Each named move below is a turn or a mirror, shown by a few rows before and after it. Which moves, in which order, take the first row of each later pair to the second? The first pair is answered.
move buge:
-2.06, 1.53, 0.56, -0.92, -1.93, 1.16, 3.29, 0.39, 2.06, -1.86, 0.20 -> -1.81, 1.72, -0.93, -0.34, -1.70, 1.09, 3.32, 0.70, 1.59, -1.81, 1.49
0.35, -0.51, -0.97, 0.06, 0.16, 0.17, -1.29, -0.17, -0.90, 0.72, 0.09 -> 0.34, -0.84, 0.05, -0.52, -0.02, 0.45, -1.64, -0.41, -0.59, 0.42, -1.08
0.59, -0.39, -1.55, 0.61, -0.24, 0.70, -1.41, 0.44, 0.24, 0.27, 0.36 -> 0.77, -0.88, 0.08, 0.31, -0.74, 0.47, -1.38, -0.35, 0.95, -0.01, -1.10
0.14, 0.84, 0.29, 1.42, -0.53, 2.13, -0.09, 0.41, 0.20, -0.92, -4.06 -> 0.35, 1.19, -2.75, 2.07, -0.05, 2.19, 0.18, 1.25, -0.73, -0.71, -1.63
move tasur:
0.62, -0.43, 0.75, 0.00, -1.49, 0.37, 0.55, -0.57, 1.10, 0.15, 0.79 -> 1.03, -0.22, -0.06, -0.43, -1.06, 0.74, -1.24, -0.51, 0.03, 0.70, -0.17
-1.82, 0.60, -1.36, -1.65, 3.10, 0.81, -3.49, 1.05, -2.99, 0.72, -1.30 -> -3.54, -0.25, 2.49, -0.61, 3.09, -1.60, 2.63, 1.11, 0.15, -1.43, 0.28
0.58, -1.22, 0.00, 0.38, 1.18, 0.83, -3.07, 0.85, -0.89, 0.82, 0.41 -> -1.06, -1.58, 2.17, 0.55, 2.31, -0.48, -0.61, 1.03, 0.39, -0.28, 0.40
-1.75, -0.40, 1.30, 0.59, 1.79, -1.13, 0.43, 0.44, 0.05, -0.87, -1.37 -> 0.34, -0.32, -0.28, 1.14, -0.72, -0.76, 2.31, 0.06, 1.30, -0.79, 1.53
move kefa:
-0.61, 0.23, -0.41, 0.55, 0.50, 1.20, 0.48, -0.58, -2.07, 0.68, -0.37 -> 0.19, -0.51, 1.21, 0.21, 1.07, 0.62, -0.10, -0.66, -1.57, 0.47, -0.60
-3.40, 0.97, -1.84, 0.27, 1.51, 0.38, -0.44, 2.22, 0.82, 0.91, -1.38 -> -1.23, -0.97, 1.93, -0.24, 3.19, -0.93, -1.56, 1.63, 1.70, 0.56, -1.49
4.07, -0.03, -1.99, -0.22, 0.28, 0.05, -1.91, 0.43, -1.00, 1.05, 3.19 -> 3.30, 0.69, -3.25, 0.18, 0.16, 0.10, -1.62, 0.50, -1.45, 1.13, 3.13
-2.41, 1.36, -3.99, 0.14, -1.20, -0.35, 1.61, 2.09, -0.50, 0.09, 2.56 -> -2.89, 0.02, -1.07, -0.41, 3.58, -2.14, -1.28, 2.56, -1.97, -0.16, 1.50
move Vofug:
-0.67, -0.18, 1.48, -1.09, 0.62, 0.09, 0.24, 0.71, 0.18, 0.86, -2.39 -> 1.28, 0.16, -1.65, -0.86, -1.11, 1.07, 0.13, 0.77, -0.26, 1.65, -0.32
-1.67, -1.58, -0.05, -0.84, 0.73, -1.50, -1.29, 1.61, 2.42, -1.11, 0.28 -> -0.37, -1.19, -2.18, -0.75, 0.17, -0.30, -2.45, 1.75, 1.48, -0.45, 0.74
-1.77, 0.51, -2.18, -0.04, -4.34, 1.31, 2.76, 0.16, 2.92, 0.02, 1.79 -> -4.40, -0.38, 2.44, -1.65, 0.31, 0.01, -1.50, 0.59, 1.51, -0.27, -3.82
Now pairs of rows:
Each pair is 2 to 4 moves apart.
-0.46, -0.52, 0.94, -0.69, 3.06, -1.53, -2.52, 0.78, -1.85, -0.99, -1.90 -> 2.72, -1.21, 2.24, -0.92, -2.28, -0.50, 0.67, -1.04, 1.97, -0.95, -0.90 : tasur tasur buge
-1.12, 0.36, -0.08, 0.79, -0.69, -0.22, -2.21, -0.63, -1.25, 1.05, -1.81 -> 1.45, -0.87, 1.26, 0.39, -1.64, -0.25, -1.45, -1.21, 0.37, 1.08, -0.45 : buge kefa kefa
3.38, -0.42, -0.99, -0.36, -2.59, 0.01, 0.18, -0.76, -0.10, 1.14, 2.28 -> -0.35, -0.59, 3.66, -0.69, -1.75, -1.20, 1.90, -1.04, 1.12, -0.13, -1.29 : Vofug kefa Vofug tasur
-1.26, -1.60, -0.41, 2.12, 0.47, -2.26, 5.56, 1.15, -1.04, -0.46, 5.30 -> 3.88, -2.11, -0.96, 0.80, -3.05, -0.11, 3.49, -0.05, 0.00, 0.95, 5.70 : kefa kefa buge tasur
-0.85, -0.49, 3.97, -1.49, 0.46, 0.21, -1.18, 1.54, -0.85, -0.56, -3.10 -> -0.36, 1.23, -3.26, 0.01, 0.07, 1.21, -1.08, 2.81, -3.30, 0.66, 1.26 : kefa tasur buge kefa
2.39, 1.76, -0.49, -2.05, -1.09, 3.52, -0.55, -0.68, 0.08, -0.13, 0.38 -> 0.53, 0.50, 2.62, -1.37, 4.02, 0.39, -0.69, 0.23, -0.41, -1.13, 0.43 : kefa tasur buge kefa
-2.16, -0.18, -0.57, -1.69, -0.72, -1.35, -1.54, 0.58, -1.97, -0.01, -1.02 -> 1.13, -0.93, -0.24, -2.09, -2.82, -0.76, -1.56, 0.13, -0.92, 0.34, 0.28 : kefa tasur Vofug kefa
-2.80, 0.26, -0.89, 1.70, 3.46, -1.28, 0.26, 1.16, -1.66, -1.08, 0.84 -> -2.93, -0.42, 2.95, 0.43, 1.96, -1.33, 1.35, -0.12, 0.68, -1.54, -1.44 : Vofug Vofug buge
-2.85, -0.23, 1.88, -0.76, 2.02, -1.79, 1.21, 0.11, 0.55, -1.07, -1.44 -> 0.74, 0.92, -2.93, -1.01, -3.32, 1.44, 0.35, -0.57, 0.59, 0.79, 0.30 : kefa kefa tasur
-0.41, 0.37, -2.34, 0.36, -3.00, 0.84, -0.42, 0.40, -0.93, 0.25, 2.25 -> 1.45, -1.33, 0.70, 0.49, -1.59, -0.60, 0.39, 0.18, 0.51, -0.04, 3.43 : kefa tasur kefa tasur
2.39, -0.69, 0.66, 2.07, 3.03, -1.56, 2.83, 0.93, 1.49, -0.17, 5.15 -> -0.02, -0.03, -0.59, 2.26, 4.95, -1.79, 1.57, 1.69, -0.49, -0.44, 4.61 : kefa kefa kefa
0.42, 1.31, -2.93, 0.77, 0.48, 0.36, -1.92, 1.07, -2.13, 1.25, 0.95 -> -0.08, 0.98, 0.23, -0.64, -3.32, 1.33, -0.62, -0.54, 0.26, 0.64, -2.50 : buge kefa kefa
-1.59, 0.43, -0.50, -0.21, 2.04, 0.42, -0.59, 0.30, -0.89, 0.78, -1.22 -> -1.20, 1.19, -1.12, -0.52, -0.39, 1.48, -0.12, -0.30, -0.29, 1.04, -1.63 : kefa kefa kefa tasur
-2.79, 2.75, 0.07, -0.41, -3.18, 1.75, 2.99, -0.65, 1.71, -0.07, -2.18 -> 0.92, 1.03, 0.08, 0.52, -1.63, -0.23, 4.70, -0.41, 2.92, -0.25, 3.51 : kefa kefa tasur buge
0.66, 1.72, -4.47, 0.09, 1.54, 1.53, -2.89, 1.28, -3.65, 1.54, 1.09 -> -3.26, 0.37, 4.50, -0.96, 1.79, -0.73, 0.93, 0.19, 0.42, -1.32, -3.82 : buge Vofug tasur tasur
